Each path below is one point turned by a fixed rotation once a step. After each direction that follows a path, write how fast that rotation turns it, in deg/step (0 if it stays still).
Each turn is a multiple of 5 degrees from 10 to 175, or 0.
Each row of a path follows its step; steps can be skipped.

step 0: [-16   9 -29  10 -15   7 -26   3  18 -32 -34 -11  10  -5  20  20 -36 -33
  -7 -16  10  -2 -23  20   0  64 -53  -3 -28 -22 -11  11  15  31   9 -26
   9  -7  39  15  18  -1  -9   3  71  -8   5  34 -20  -6   4   3]
step 2: [-22   6 -24   2  35  25  -8   7 -13 -46 -20   1 -11 -29  15  11 -19 -20
 -27  -8 -18  11  -7  42 -29  44 -32 -16  23   1 -15  46 -33  10  -2 -14
  10 -32  28  33 -19   0 -16  -4 -10  -4  34 -37  29 -28  36  21]
step 3: [ 11  46   9  17  -9  14 -10  22  -2 -41  -5  -7 -15 -14 -19  -7  27 -26
 -10  -4  19  58 -57  44 -30  26 -45 -37   1   0  26  21   0  30  -3  10
  36  -1   2  25   8  30   8   8  24   1 -22 -25 -21   3  -3  15]
step 4: [ 60  20  -5  12  10 -15  -4  -6 -21 -50  26  12 -23 -13  26 -12   3  16
  -8 -15  18  17 -12  11   6  14 -39 -42  18 -12  -1 -32 -56   0   4 -36
  23  -5   6  19 -16   8  31 -11  38  15  -2 -17  54  -3   9  37]
step 6: [ 23  40 -13 -30   9 -36 -26 -11   4  -2  23 -21  -6   3  40 -15  28  -9
  -3  12   5  17 -53  -7   7  12 -42 -18  46   1 -22 -20  21  15   1 -21
  30 -10  66  34   3 -16 -17  21  28   4 -33   6  -8  -7  -6  -8]
step 9: [ 19  22   5  10 -24 -26 -41  -3 -42 -62  -8  -8  23 -28  30 -19  -2 -15
  -6 -11   8 -18 -21  11   2   4 -37 -12  24   9 -13  16 -27  53 -37 -54
  27  -3 -18  11  13 -32   4   5  -7  14 -25   9 -16  18 -31   3]
step 10: [  9   1 -21  -3  38  10 -52  -9 -26   1 -19 -27 -26 -21   2  16 -30  -2
 -58  17  22 -17 -30   2   3   7 -33  -6  18  30 -10  45 -49  16  13 -42
  20  -9 -12  -4  11   1  14 -31  18 -32   8   5  24  -6 -12  32]
step 12: [ 23  20 -32   1  21   3 -13 -17 -34 -44   1   2 -11  11  49  -6 -34  28
 -28   2  18  13  20  -4  23  25 -59 -29  -1  44  -6  -1   1  26   7  17
  16 -27  22  10  -9   7   7 -20  34  26 -21 -24 -27  11 -38  23]
step 14: [ 13  22  -2  -4  13 -14 -19  -1 -29 -53  16  -8   5  -2  31   6   3 -11
 -23  26  37   9 -32  -1 -38  21  12 -34   8   0 -10 -31  -3  53 -30  22
 -15 -13  45  35  48 -26 -41  -7  -4  -5   8 -34  -4  -8  -5  14]
step 16: [ 24 -27  -2  -6   5 -30  -5 -11   3 -15   6 -22 -26  12   9  34 -27 -11
 -27 -27  28  -8 -56  40  -9  31   0 -36  39 -27   2 -14  -5  51  36 -19
 -14   4  13  -9  37  15  24  20  -3   3  14   9  12 -45 -25  29]
[ -2 -11  14  -3  -3   3   0   5  -5  -3   0  -1  -6  -3   1   0 -12  -6
  -7  -4  -1  12   6   5  13   1  -3  -9  -3   5  -1 -16  10   5   6  -1
   8   6  -6  -1  -1  17   9   5   1   8   3  -2  -3  -1   8 -10] : 85
[ -3  11  -1 -11   5 -14   7 -11   6  -1   3  -4  -9   0   2  -4  -2   1
   1  17   4   5  15  -2   1   9   5  -1  -8  -7  18  -1   5   7  -3  -3
   7  -4   5  -1   2   1   9  -4  -7  -6  -5   2   7   6   5  -1] : 45
[ 14  -6   7   1  -3 -12  -4   5   0 -14 -11  -7  -5  10   7  -1  -9   3
   8  -2  -3  -7   6   2   7  -2   3  -4  -3  -4  -1   2  -4  -7 -13   1
   7  -2  10  -2  -6  -4 -10  -3  -9   6  16  -9   1   1  -3   2] : 145
[ -8  -6  -4  -6  -1  -2  -5 -10 -18  -4  -7   7  17  -7   0  12  -3   5
  10   5   1  10   1   3   4  -6  -3  -5   8  -9   5  -8  -8   1   5   1
   0   0   5 -10  -8  -9   3   2  -3  -1   2  12  -4   5   0   2] : 90
[ -6  17  -1   7  -2  -2  13   7 -10  -5  -3   3  -4  -8  -9   7   1   7
   2   4   8  -7  -1   5   2  -2   6  -8  -5   5  -5   1  -3   2  -7   7
   4   4 -10  -2   0  -9  -2  17   3   4  -1 -12   2  11  11   3] : 70
[ 14  -3  11  -7   2  12  -1   1  -4 -10   6  -4   5  -7  -8  -8   5  -3
   1   2  -2   7 -10   3   0  -6  13   5 -14  -3   0   0 -12   6  -5  -3
  -1  -6  -4   8   8  -5  16  -1   0  -6   9   4  -1   6  -2   2] : 65

step 0: [ 17  -1  -7  27  33 -14  17  40 -19  -8 -13 -33  42  20  21 -15  -4 -11
 -18  28  25   1  -3  -6 -33 -61  29 -23  21  32  27   8  34  21  45  -3
  22  53  13 -11   0   9 -23 -10 -34  27 -20   8  -5  -4  17 -52]
step 3: [ 39   4  55  13  34  -1 -10  -4 -19 -16 -10  -3  11  27   9   2  -6 -13
   8  15 -25  15  -6  -6  -6 -16  24  12  11  77  24  23  10  61 -12  18
   7   8  -1 -26 -38 -24 -14  -5 -35  11 -23 -18 -59  32 -37   9]
step 4: [-17 -28 -31  26  28  -1  46 -27  -8 -19  19  12  20  -4 -43 -40   7  27
 -21  34   8   4 -26  -8  42   8  -9 -20 -13  11   0  -4  63  13  -3  27
  11  11  49  11 -15   3   7 -67  -6 -16  -8  -9 -40  25 -20 -12]
step 5: [-42  -9 -30  32 -26   0 -14   4   7 -12  -5   5  16  -8  48 -34 -24 -48
 -30  45  -5  -3  -7  -5  10  18  -6  42 -28  24 -17  35  -2   1 -15   1
  48  -3   8 -44 -12   5  40 -10 -62 -38 -20   5  -9 -22   1 -18]
step 8: [ 11  50 -31  18  41   2 -44  -5   8 -17  14 -17  12  13  40   1   0 -54
   8  41  60 -28 -43  12  42   1 -21   8   7  31  -3 -13  15 -11  22  30
  24   7  31 -23  -7  17  25   0 -23   6  25 -21 -17  16  32 -12]
step 10: [ 24  -2  -9  29  46  41  -3 -10   8 -10 -16  16   7  38 -24 -27 -16  22
 -27 -41 -11   2 -12 -37  -1 -14 -24  32 -18  21 -20   1  40  15  48  12
 -11 -10  16 -17 -13 -27  -6 -40 -57  41 -35 -10 -27 -30  14  -4]
step 12: [-13   8 -35  10  33  -2  49  33  29 -25 -31 -24  21 -24 -10 -39  36  10
 -13  21 -16   5  13  29 -48 -10  16   5   5  34   1  18 -20  20  32  10
  41   9   3 -10 -29   7  59 -37 -20 -16  30  -2 -20  16  32 -28]
step 14: [-24  13  44  18  31   9  22   9  12 -32  17  57  15  19   8 -11   8 -16
   1  -8  33 -61 -14  21  24  14 -15  -6 -12  31   2  13 -15 -28  18  47
   2 -11  -5 -43 -37  12  -3 -26  20  -7  -3 -50 -52   8 -33   1]
step 15: [ 20  37 -19  31   6  -3   4   5 -27 -14 -22 -10   5   3   2 -24  31  -6
  17  28  -8 -54  23 -27   2  19   8 -18 -45  21   7  29   9  60 -19  27
  -6  55  30 -21 -19  15  21  -5 -54   1   6 -15 -10  54  -7 -34]
step 16: [ -7 -16   1  -4  -3 -17 -32  22  13 -27  14 -11  15  16 -22 -27 -18   6
 -23  55 -28  -2 -25  -7  60 -14  -8  19  22  73  23  10  24  61  18  32
   5   6   9  -8  -8  -7 -10 -22 -24  14 -21  23 -47 -13  27  28]
[ -7   3  -1 -11  -9   5  -6   9  -4  -7  11   9   1 -10   1   3   3  -6
  -9   3  -2 -12   8  12  14   6  -2  -8 -11   6   3   8   4   1   2  -3
  -6   6   0  -5  12  -3  -4   0  -4  11   4   8   6   4  -2  -3] : 40
[  1   8  -5   3  -5  -1 -12   0   0   2  11   6 -11  12   7  -2   0  11
   4   4 -10  -4   4  -3   0  -9   8 -10   2  -4 -13   0  10  -6   7 -10
  -1  -5  12   2  -3  -8   6   3   1  -6   5   2  -5  15  -1   5] : 155
[  1   2  11  -1   6  11   2 -14  -1  -1   8   0   5  -4  10 -15 -13   7
 -11   3  13 -12   1  -2  -4   2  -1  -7  10  -6  -2  -2   5 -12 -11   3
  -1   0   2   5   0   4  -5 -10   0   6   2   1   1  -3  -5   3] : 110
[ -4   0   8   3   3   5   1  -5   2   2  -5  11  -8  12   8   7   5 -16
  -3  13   2  -3  -7   2   3   1  -3  -8  -4  -5   1   1  -6 -15 -10  -4
   6   2  -8  -5  -2  -7   9   6   5  -1  -3  -1  -9  -5  15 -11] : 120
[  0   7   9   1   0   1  -4  -3   8   0   9  -5  16   2   0  21  -3   1
  -8   8  -3  -1 -13  -4  11  -7   0   1   7   7   9   3 -12   0   3  -8
  -2   3   5   8  -5   0   5   0   9  -1  -2  -2   2  -2 -12   8] : 140
[  4   7   0   2   4  -3   4   4  -2  -6   8   0   4  -5  -4   2  -8   3
   5  -3  -2   7 -15   0 -10 -12  -1   2  -7   5  -5  -8  -9 -16   1  -1
  -2   2   1   6   9 -13  -7   3 -14  13  11  -2   5   0  11  -3] : 35

step 3: [-11 -24  18 -52  23  35  55   0   0 -41 -11 -19   1  14  28  26  16 -20
  -9  33  20   1  -8 -24  -7 -27 -20 -35  22  33 -16  -8   6   1   5   4
 -25 -22 -51  -1   3  19  -7  32   1   8  33  62  19  13  39 -16]
step 4: [  4 -36  22 -72 -12  15  -9 -20 -30  33 -11  29 -31  -9   6  11  34 -11
 -21   0  31   7  -7  22 -16 -19  21  13   6  38 -31 -14  -9  14  12  11
 -13 -63 -31 -17 -16  21 -14  22 -37  32 -38 -11   5  -7  -7  42]
step 7: [-22   1  30  14 -56   1 -34  11  -9  46 -13 -13 -39  31  22  13 -18  11
 -18  15  25  -6  28 -46 -30   1 -11  19 -31 -45 -22   9  21  50 -26  21
 -19  16   3  26   2   2 -18  11 -14  -8 -11 -45 -35 -19 -11  24]
step 8: [-27  15  45  41 -53 -20 -32  46  53 -13 -21 -26  -1 -33 -17   0  30  -4
   8  19 -32   2 -23   0 -37 -28  27   3 -43 -33 -34  -4  -5  -2  -3   2
  16  -9   6  46  15 -17   1 -17  -6 -32  37   4  -3   2   9   0]
step 9: [ 21  18 -35  50   0 -27  20  16 -22   4  52  -1  34   2  -9  -6  23 -23
  37  35 -19  -3 -47   0 -31 -29 -18   2 -27  13 -28 -12  27  19 -10  29
  -5 -23 -32  15  16  -2 -13  13  20 -43  36  12   1  34 -48  17]
step 10: [-32 -22 -26  46  22 -28   4 -45 -18  13 -17  42  63  -9 -16  20   5 -26
 -19  42  23  34   3   6 -29  34   3   7 -17   1 -40  -6  -4  33 -23  30
 -27  36  -5 -12   9  36  -5 -16  -8   2  11  25  -3  10   2  36]
step 11: [-15  17 -11   5  15 -10 -55 -19  16 -23 -28  29  25 -52  -6  19 -31 -32
  16   1 -31 -26 -33  39   3  23  39 -18  -6  19   6  13 -12   4  -1  40
   7  14  -3 -19 -14 -13  27 -47 -36  44  18  -7  16  -3 -35  19]
step 12: [ 15  -1 -56  45   9  26 -45   1 -12 -16  34  14  33 -17   1 -15 -59 -15
  29 -32  32 -19  21  15   1  21  -4   4   7  20   6  42  16 -15  31 -24
 -18  -3  29  -4  -7 -53  11   6  24   6  -3  -5  14   0 -44   5]
step 13: [-16   8  -4  36  15  20 -17  -4  -5  31  -4  60  14  36  -2   3 -41 -11
  -8 -59  17  -2  33   3   9   7 -39  19  31 -13  27 -21   2 -13  12   3
  14  61  25  27   9 -33  25  -2 -15  -8  23  21 -18  10  49 -12]
step 14: [-24  60  19 -19 -20  14   6 -10 -25 -18  -3 -34  26  39   8 -14  16 -19
  -4 -48 -28 -24  -8 -22  26  -1  31  40  46 -11  26  -2 -15  15   0  13
  23  23   7  42 -29 -39  18 -46 -20   1  -7  15 -33   7 -14 -21]
[  5   4   3  -5  -4   4   5   1  -3   3  -8  -6  16   2  -1 -11   5  -8
  -7  -1   8   9   1   0 -12 -12   0  12  -3  -2   0  -7   1  -5   2   9
  12   4  -4  -7   4  -4   0  10  -8  -1   5   1  11  -5  -7 -13] : 65
[-11   6   6  -5   9  -2  10  -6  -8   7   4   2   5  15  -4   2  -6  -3
 -10   4  -3  -2  -4 -12   5  -1   5  -6  -2  -6   5  11   0   7  -3   7
  -7  13  -5  -4  -6  12   7   4   3   3  10   7  -6  -9   1  -3] : 100
[  7  -8  -5   4   6  12   4  -6  -6   2  11  -1   3  -2  11  -6  -7 -11
   2   5   8   0   8  -1  -1  -7  -7 -13 -10  -1   4  -5 -10   2   9  -3
  -4   4  -5   2   5   5 -11  -1 -11  -7   2  -6 -13   9   8  -2] : 115
[  1   1  -9   3   1 -13 -10  12  -7  -4  -9  -7   2   7  -2   0  -3   2
  11   2  -4  15   6  11   3   7   5  -7  -9   5   1   0  -7   9   3  12
   0  -1   4  -8  15   4  -3   4   5  -1  10   6  -8   0  -3  -2] : 35
[-10  -6  -1  -7   4  -3  -1  -3   6   1   0  12   0  -2 -17 -10  -2   5
   2 -10   7   9  11  -1   4  -4  -2  -6   8  -9 -10  -3  -3   9 -10  13
  -1  -5   1  12   1   5   3   2  -6   2  -4 -12  -1   7  -2  -7] : 120
